In the rows, 128 means zero.
Rotation paths and how fast each direction turns (degrees per step)
Each turn is a multiple of 5 degrees from 10 to 175, or 0.
Each row of a path follows its step; steps can be skipped.
Path 1:
step 1: [131 130 122 122 117 122 135 141 135 125 125 132 135 125 131 142 134 130
 117 129 135 125 126 118 128 143 128 126 123 127 138 132 132 129 125 127
 130 110 125 126 131 135 126 129 125 129 126 134]
step 7: [137 131 126 126 116 128 130 126 131 125 131 127 134 120 127 129 128 139
 120 129 136 128 130 123 122 134 126 129 116 129 130 132 133 133 118 137
 122 116 118 115 127 132 124 126 112 122 123 135]
step 9: [123 121 115 122 126 124 135 126 125 128 131 125 136 129 128 123 133 130
 137 128 125 118 131 134 120 133 111 135 118 128 137 131 135 130 128 134
 126 114 123 123 135 128 125 133 117 125 117 130]
step 10: [129 117 113 129 124 128 120 119 132 128 120 139 126 125 126 137 131 134
 122 131 125 133 137 133 122 117 122 134 119 125 133 124 128 134 121 122
 131 131 119 122 135 130 126 115 132 118 132 133]
step 12: [122 124 122 133 126 123 135 132 126 125 122 128 125 120 125 136 131 125
 123 129 122 126 127 126 121 115 123 129 119 131 115 113 135 138 114 134
 132 118 126 120 138 130 125 125 122 123 133 125]
step 20: [132 125 123 125 125 122 127 137 129 126 121 126 117 128 139 133 123 131
 123 129 133 118 128 133 114 124 125 137 110 119 126 132 128 126 122 125
 128 122 129 125 127 128 135 109 128 123 134 130]
step 21: [127 124 121 127 138 118 134 121 131 126 125 125 136 132 128 128 132 137
 133 115 129 127 128 127 125 130 116 139 120 132 132 132 130 136 144 125
 137 115 125 128 129 121 132 124 120 119 121 129]
step 22: [130 114 121 122 120 122 117 124 120 131 116 125 134 131 127 132 125 126
 129 130 128 131 134 135 119 126 129 136 114 131 127 125 123 133 118 134
 131 122 118 129 135 132 129 122 121 122 143 133]
Directions:
[128 127 131 128 131 127 129 130 127 130 124 125 130 130 128 128 124 128
 129 126 129 129 126 128 128 127 132 129 124 127 127 130 127 128 131 127
 128 128 125 130 130 125 129 127 128 129 131 126]
10
[127 129 131 126 132 126 130 130 127 128 131 131 129 126 130 127 127 128
 125 131 128 129 128 127 125 129 125 128 125 130 127 126 128 128 131 127
 129 128 132 129 125 125 130 129 130 125 129 126]
115
[127 127 125 127 127 125 125 126 128 132 128 128 131 128 126 127 128 128
 132 131 128 131 131 131 128 127 125 131 128 128 130 128 128 129 131 129
 130 132 130 130 130 128 128 128 129 128 129 128]
60
[130 126 126 129 127 124 127 128 128 129 129 127 129 127 127 131 127 126
 126 124 128 131 127 129 127 128 129 127 129 131 126 126 123 131 128 125
 127 127 128 129 125 128 124 131 130 127 129 129]
65
Path 2:
step 1: [126 132 130 129 126 116 122 127 131 131 125 133 141 124 136 134 137 136
 123 125 135 126 121 127 125 133 129 130 123 124 132 126 131 117 129 117
 132 123 141 117 145 124 127 122 134 137 137 121]
step 3: [135 119 123 135 131 125 115 124 117 122 135 122 128 135 135 131 125 120
 124 130 129 128 130 139 124 129 132 126 134 116 118 142 127 132 128 119
 139 132 132 129 131 133 131 124 132 129 111 122]
step 8: [132 120 121 129 128 125 129 124 121 118 125 139 128 120 127 126 112 124
 126 122 140 128 134 121 126 123 130 140 117 132 128 127 137 130 130 118
 127 133 143 130 127 137 127 129 125 125 114 130]
step 9: [133 137 134 123 118 122 122 132 128 134 126 124 136 129 126 129 139 130
 119 138 149 132 132 129 131 128 121 127 133 119 132 129 116 131 132 123
 127 130 137 124 135 133 125 122 137 139 120 122]
step 13: [132 122 125 118 136 118 116 127 134 130 124 143 126 128 123 126 134 120
 128 135 141 132 135 115 128 118 125 124 124 129 134 127 115 129 119 123
 134 125 132 121 122 136 131 132 136 124 129 134]
step 15: [127 142 130 130 133 119 115 127 116 131 129 113 132 124 121 133 126 130
 127 130 135 133 130 126 128 138 132 136 123 133 120 119 128 119 130 135
 121 120 124 126 123 129 134 123 140 128 115 136]
step 18: [128 137 124 120 128 112 136 125 125 127 131 121 132 120 128 124 142 117
 126 137 137 120 133 122 127 138 133 130 127 135 126 129 122 112 124 134
 131 127 129 132 133 136 126 141 126 128 127 134]
step 20: [127 131 126 129 135 133 135 127 129 130 132 122 135 134 129 128 126 124
 122 133 133 136 143 133 130 123 132 136 125 118 132 139 136 115 126 135
 121 118 139 118 126 126 134 114 136 118 128 125]
Directions:
[130 129 128 126 128 130 127 129 128 129 125 126 130 127 129 130 127 127
 129 128 128 126 127 129 127 129 127 133 127 127 128 129 128 132 130 129
 132 128 127 131 127 126 125 125 128 133 125 129]
55
[125 127 126 127 130 126 132 128 128 129 128 129 130 128 125 129 128 124
 132 126 127 131 127 124 130 130 130 128 129 131 127 128 126 128 124 129
 129 130 128 126 125 128 127 128 128 129 125 130]
135
[129 127 126 129 124 129 129 127 128 131 130 129 128 126 130 125 126 127
 128 130 130 130 128 128 129 130 125 129 129 129 127 131 126 128 128 127
 125 129 124 127 129 125 129 125 129 127 126 132]
70
Path 3:
step 2: [120 122 130 123 124 123 127 125 138 124 134 132 125 127 133 134 123 137
 116 134 134 119 126 121 132 127 127 124 117 138 125 130 125 137 121 126
 125 133 129 122 114 132 135 131 129 122 139 130]
step 3: [127 122 125 134 128 126 120 132 119 139 121 136 130 136 134 124 132 122
 129 134 122 126 116 124 138 122 129 132 129 132 123 118 129 131 123 133
 133 129 140 123 129 122 131 135 122 118 135 134]
step 4: [123 121 127 141 120 134 116 130 122 121 132 132 126 134 132 123 130 132
 121 122 133 121 130 133 123 129 137 128 131 132 130 131 127 136 135 137
 126 136 130 120 127 135 116 119 124 120 126 127]
step 5: [126 121 127 127 130 124 126 135 124 124 118 120 130 127 120 141 133 129
 121 118 125 111 121 122 131 129 118 125 134 128 128 132 132 127 126 124
 129 118 129 115 125 124 124 123 125 119 131 127]
step 15: [127 115 127 121 124 121 127 135 129 125 120 130 130 132 138 137 136 128
 117 122 126 122 118 123 133 127 120 117 127 140 131 125 130 135 121 128
 129 134 124 127 120 128 128 125 125 115 129 128]
step 16: [119 125 128 133 131 123 119 131 119 132 132 127 130 131 130 122 131 126
 125 127 123 125 125 119 123 128 138 131 134 139 124 124 132 137 129 139
 137 123 141 120 132 112 126 127 122 128 124 125]
step 18: [121 124 129 127 136 129 126 127 122 126 127 126 134 132 124 132 118 138
 130 119 125 117 116 118 137 131 123 130 127 125 126 131 122 128 122 131
 121 117 137 119 120 126 133 132 127 128 141 133]
step 21: [131 126 124 138 124 125 128 132 116 132 121 125 130 133 132 132 134 125
 116 133 123 125 119 110 123 127 124 129 131 129 124 130 122 134 132 124
 124 135 136 127 121 118 125 127 120 120 125 122]
Directions:
[126 128 130 130 130 127 125 127 130 131 128 132 129 125 127 128 126 129
 128 127 128 126 130 131 129 127 126 128 125 127 131 125 127 125 129 128
 125 129 128 129 125 126 129 132 127 129 129 126]
65
[130 127 127 129 129 125 130 126 127 129 127 129 126 128 126 130 125 127
 125 125 128 129 127 124 130 128 127 129 130 131 126 127 128 127 128 124
 126 127 129 132 124 130 125 128 129 128 129 131]
115
[131 127 129 128 126 129 127 130 131 129 126 124 130 129 127 130 128 127
 128 124 130 127 128 127 132 129 130 129 129 129 128 130 132 128 128 130
 125 133 129 129 131 126 127 128 128 128 127 127]
70
[128 125 130 131 129 129 128 127 129 128 124 131 125 126 131 132 130 127
 129 129 125 131 127 128 130 130 128 126 127 128 129 129 126 131 130 129
 130 130 130 127 131 130 124 129 126 129 128 129]
65
[128 129 125 129 129 131 127 125 126 130 130 125 129 128 127 127 125 126
 128 131 127 126 127 126 129 128 129 128 128 127 130 124 129 128 129 128
 129 131 129 127 129 128 128 128 125 130 122 132]
140
Path 4:
step 1: [126 127 124 134 131 133 124 131 123 123 129 127 116 132 134 124 126 137
 130 115 135 127 119 129 130 148 130 120 138 128 123 121 138 138 135 126
 125 132 121 114 129 117 129 140 116 121 139 130]
step 2: [128 135 120 124 134 135 117 130 117 124 127 122 127 133 125 122 130 127
 127 127 130 131 124 138 147 135 146 132 136 122 138 131 129 128 129 129
 127 146 131 122 138 120 124 133 117 121 136 122]
step 10: [138 120 131 120 118 142 125 130 136 130 127 131 129 133 128 134 127 122
 140 128 132 130 129 128 144 133 138 126 131 128 137 134 123 124 128 112
 138 127 140 134 131 108 130 125 127 133 137 133]
step 12: [138 120 125 125 129 136 132 130 129 127 124 124 121 127 136 116 137 131
 143 125 123 123 125 126 123 135 133 122 129 140 132 121 117 137 127 113
 116 135 116 132 129 110 133 122 130 127 123 125]
step 13: [122 126 133 123 123 126 134 120 129 129 132 129 123 139 128 118 132 124
 136 123 137 125 129 130 127 135 141 131 136 130 131 131 129 126 150 115
 117 136 134 134 128 111 134 115 119 129 125 124]
step 19: [127 124 118 122 127 132 116 121 128 118 128 128 128 133 120 130 123 127
 121 113 129 127 129 133 135 116 129 123 127 133 127 128 145 136 126 127
 117 121 124 113 133 117 123 146 127 131 124 136]
step 20: [135 124 120 124 126 125 121 126 125 125 109 120 129 119 122 125 132 122
 129 126 119 135 133 127 146 126 142 128 127 135 131 128 135 131 127 119
 121 133 106 118 131 128 129 139 128 128 125 123]
step 22: [134 132 122 125 123 130 126 129 130 128 125 134 117 121 122 137 108 135
 127 120 137 113 131 126 144 129 135 131 123 138 122 132 138 136 128 117
 131 127 123 132 130 122 116 129 134 120 122 130]
Directions:
[125 126 126 127 128 127 130 125 126 128 129 129 132 128 126 130 128 128
 125 127 131 125 129 131 129 127 125 130 128 127 126 127 130 127 128 131
 129 129 129 127 127 123 129 125 130 129 126 129]
135
[128 127 128 128 127 132 125 129 129 130 131 126 131 130 125 126 127 126
 130 127 128 126 129 128 128 125 126 131 127 129 129 127 127 131 127 130
 127 129 130 129 130 129 124 131 132 127 129 127]
90
[126 127 127 130 128 132 127 128 130 128 131 126 128 129 127 129 130 126
 128 126 127 126 126 128 126 130 127 124 127 127 129 132 126 128 126 128
 129 123 125 126 126 125 126 127 127 127 128 132]
160
Path 5:
step 0: [125 125 135 129 122 124 137 136 127 137 139 119 127 128 120 135 124 124
 124 120 123 138 128 133 134 130 120 118 121 138 129 137 134 127 124 131
 139 126 126 132 144 132 133 134 119 131 128 116]
step 2: [133 125 125 117 115 123 120 123 126 133 131 134 121 123 127 128 144 145
 125 141 128 122 125 123 122 119 131 137 132 124 124 126 136 138 121 127
 121 130 119 127 130 131 126 124 129 120 129 125]
step 5: [118 126 117 130 127 128 136 139 131 121 123 140 118 129 127 134 132 135
 123 141 130 127 128 124 117 137 128 129 135 119 134 137 134 120 126 130
 128 129 130 137 115 125 116 124 131 120 126 128]
step 12: [139 124 118 125 136 133 134 126 117 134 142 140 136 120 121 129 121 120
 131 126 124 124 132 131 137 122 124 133 128 127 139 132 142 120 128 119
 132 133 128 131 130 133 137 131 126 129 129 123]
step 15: [139 126 137 126 128 134 131 131 125 129 128 133 132 134 123 128 129 128
 129 135 125 133 123 140 136 127 120 145 132 123 119 133 129 131 127 119
 115 132 129 122 124 114 137 128 127 120 117 119]
step 16: [123 125 127 131 125 126 125 131 136 127 117 122 136 119 138 122 113 129
 137 131 134 140 121 128 130 127 128 119 135 134 113 131 120 132 135 138
 127 127 122 124 121 135 124 134 129 126 118 123]
step 21: [132 132 133 125 130 126 125 131 130 122 134 132 124 126 123 122 144 130
 129 134 124 127 124 135 131 130 116 130 127 146 131 122 137 119 117 114
 119 126 125 121 133 128 128 125 136 117 120 130]
step 23: [126 119 123 120 133 128 118 131 125 135 131 130 124 137 126 136 131 133
 128 126 135 135 125 120 124 136 122 139 135 124 133 126 124 136 137 132
 141 130 143 141 120 121 126 130 130 129 125 141]
Directions:
[131 126 130 126 128 128 125 127 128 130 129 125 131 131 129 129 126 128
 127 128 130 129 125 127 127 130 127 124 127 129 126 129 126 127 129 128
 129 123 130 131 131 129 127 130 129 128 130 130]
110
[126 130 131 129 128 129 128 125 129 125 128 129 128 129 127 128 129 126
 125 130 129 130 127 131 130 126 126 123 129 128 127 132 129 132 129 126
 126 129 127 127 126 126 129 127 132 126 131 131]
65
[126 128 127 129 129 131 126 130 128 131 126 129 129 127 125 125 131 129
 127 129 128 126 129 131 127 128 129 125 129 128 127 127 126 130 128 130
 128 130 129 131 130 126 125 129 128 133 126 132]
115
[127 128 129 129 127 129 131 129 125 128 129 128 126 127 128 128 129 133
 127 125 127 131 132 124 128 128 126 128 128 127 126 129 130 131 129 129
 129 126 127 131 126 127 125 126 125 128 132 128]
125
[129 129 128 128 130 126 131 130 126 134 127 127 129 127 129 131 129 127
 128 129 126 129 126 126 125 125 130 128 124 126 129 129 129 129 126 127
 129 130 126 128 130 128 129 127 132 130 132 129]
60
Path 6:
step 2: [122 128 130 132 126 116 130 127 137 126 127 138 139 131 123 133 110 124
 128 131 109 129 127 124 128 120 125 131 127 126 135 124 120 123 121 124
 123 136 122 137 124 134 108 132 130 120 121 128]
step 5: [120 127 126 138 134 130 131 122 137 121 128 137 124 135 130 116 139 122
 116 120 123 125 129 135 132 128 119 129 131 131 123 122 132 128 139 131
 134 127 133 142 119 143 128 131 125 126 116 114]
step 9: [116 119 137 131 117 117 126 131 134 134 127 134 132 137 129 136 135 141
 135 131 122 132 125 135 126 128 117 123 127 129 119 121 123 137 121 123
 126 112 116 125 128 126 131 135 122 117 127 137]
step 10: [121 117 129 138 126 112 133 139 143 127 135 134 124 133 139 126 123 130
 121 135 122 123 127 130 142 116 122 127 129 118 135 120 118 134 128 133
 129 122 127 139 127 133 121 131 129 126 124 121]
step 11: [123 133 132 127 133 118 135 116 138 132 129 119 121 131 137 133 137 133
 126 135 122 135 128 141 130 138 131 126 118 120 128 115 119 127 131 141
 132 134 129 138 125 139 122 125 121 135 132 119]
step 13: [125 132 121 134 124 128 131 118 125 125 124 140 128 133 116 125 124 133
 120 128 117 131 133 119 130 123 127 134 128 136 128 119 129 123 137 114
 128 141 120 141 121 140 118 126 120 118 119 122]
step 15: [129 125 137 130 131 124 129 137 129 124 118 137 131 149 126 126 128 129
 125 124 118 119 129 135 129 115 112 122 119 130 130 126 137 125 120 135
 119 118 125 130 123 132 121 138 136 126 133 122]
step 19: [117 142 138 123 131 118 140 122 131 121 130 131 128 130 125 126 134 127
 129 130 116 139 125 131 117 132 128 132 129 132 125 118 110 129 123 130
 128 134 121 136 124 133 120 123 114 119 135 135]
Directions:
[127 126 129 130 134 129 128 126 127 127 130 124 130 128 129 128 128 131
 126 126 129 129 130 130 129 130 130 129 130 132 127 127 126 127 128 127
 129 131 126 132 128 128 128 129 125 128 131 128]
135
[127 126 128 132 128 129 127 127 132 129 128 128 127 130 124 129 129 127
 129 130 130 126 125 124 130 128 127 127 133 130 126 126 128 128 129 126
 129 128 126 127 128 129 132 127 126 127 125 127]
85
[126 128 128 130 129 126 125 128 128 128 130 125 131 127 126 127 128 128
 130 129 128 128 132 128 129 126 129 125 124 128 125 126 128 126 128 129
 126 127 130 123 128 125 130 131 128 125 129 130]
135
[126 131 127 130 129 127 128 128 132 125 128 128 129 126 127 124 127 127
 126 128 128 128 126 126 124 127 130 129 125 129 128 126 126 127 129 129
 131 129 128 131 129 124 126 126 130 127 124 125]
130
Path 7:
step 1: [127 123 127 127 126 128 135 130 125 131 142 126 137 131 140 124 134 127
 121 141 121 128 137 123 123 133 125 125 131 118 113 115 131 133 127 124
 126 124 115 124 120 124 120 123 141 129 138 137]
step 10: [125 126 137 119 138 133 135 127 127 136 126 129 129 120 127 135 133 127
 127 125 131 125 125 141 124 138 136 135 130 119 120 142 130 136 131 119
 128 138 130 124 115 113 125 130 129 125 143 133]
step 11: [119 126 131 127 132 112 120 122 125 129 133 128 119 141 128 129 139 126
 127 128 129 119 120 130 136 139 128 116 126 128 133 128 122 121 124 117
 135 123 120 115 130 130 122 123 134 127 118 141]
step 12: [130 123 122 140 129 126 127 141 141 120 119 126 122 132 124 123 126 134
 132 132 141 128 131 117 119 125 124 126 137 117 130 128 133 118 131 120
 137 135 120 134 130 127 119 139 136 129 134 122]
step 14: [122 115 125 120 132 133 134 120 119 130 136 120 120 132 126 128 135 120
 131 126 128 122 136 144 133 134 114 119 128 123 125 119 127 127 121 127
 128 127 112 126 127 121 117 126 133 132 129 139]
step 19: [139 120 137 130 124 125 128 139 123 144 128 135 137 146 124 120 142 128
 128 127 135 125 126 125 132 139 130 126 124 127 128 127 130 132 131 135
 128 124 121 117 124 122 128 137 137 126 130 138]
step 22: [135 121 133 127 132 135 138 137 123 136 145 128 123 141 123 121 123 127
 131 131 128 133 124 130 122 139 133 127 125 126 117 113 127 123 125 124
 122 135 115 117 127 120 130 139 130 128 129 122]
step 23: [123 119 132 117 136 119 127 126 122 126 121 138 124 125 132 134 145 124
 137 145 132 136 132 128 120 134 127 136 126 131 131 139 128 135 129 121
 128 135 126 129 126 123 130 129 139 137 138 138]
Directions:
[126 126 129 127 127 125 130 127 125 131 128 129 127 130 128 127 125 128
 127 130 128 128 128 124 130 126 133 125 128 131 128 129 132 127 128 127
 127 128 129 124 130 129 129 124 127 127 126 127]
170
[126 126 131 131 130 129 126 131 125 126 127 126 126 127 128 126 125 129
 126 127 128 128 128 127 126 128 129 126 128 128 132 125 130 129 126 131
 127 128 127 127 129 126 128 130 126 129 134 128]
140
[131 128 130 129 128 127 129 128 131 131 130 131 126 129 128 129 131 128
 130 125 124 124 126 129 127 127 128 127 129 129 129 127 128 129 125 131
 127 128 130 125 130 128 126 128 125 128 126 130]
135
[125 130 131 128 127 130 129 130 129 125 128 130 128 128 128 132 130 128
 130 130 130 129 127 130 129 127 130 129 128 129 128 131 128 129 128 127
 126 131 130 128 132 130 127 125 128 126 132 126]
140
[131 127 127 128 127 129 129 125 129 126 132 128 128 130 131 122 127 131
 129 129 128 128 127 129 128 129 127 127 127 129 129 129 127 126 130 128
 126 128 125 128 132 128 125 126 130 129 130 128]
135
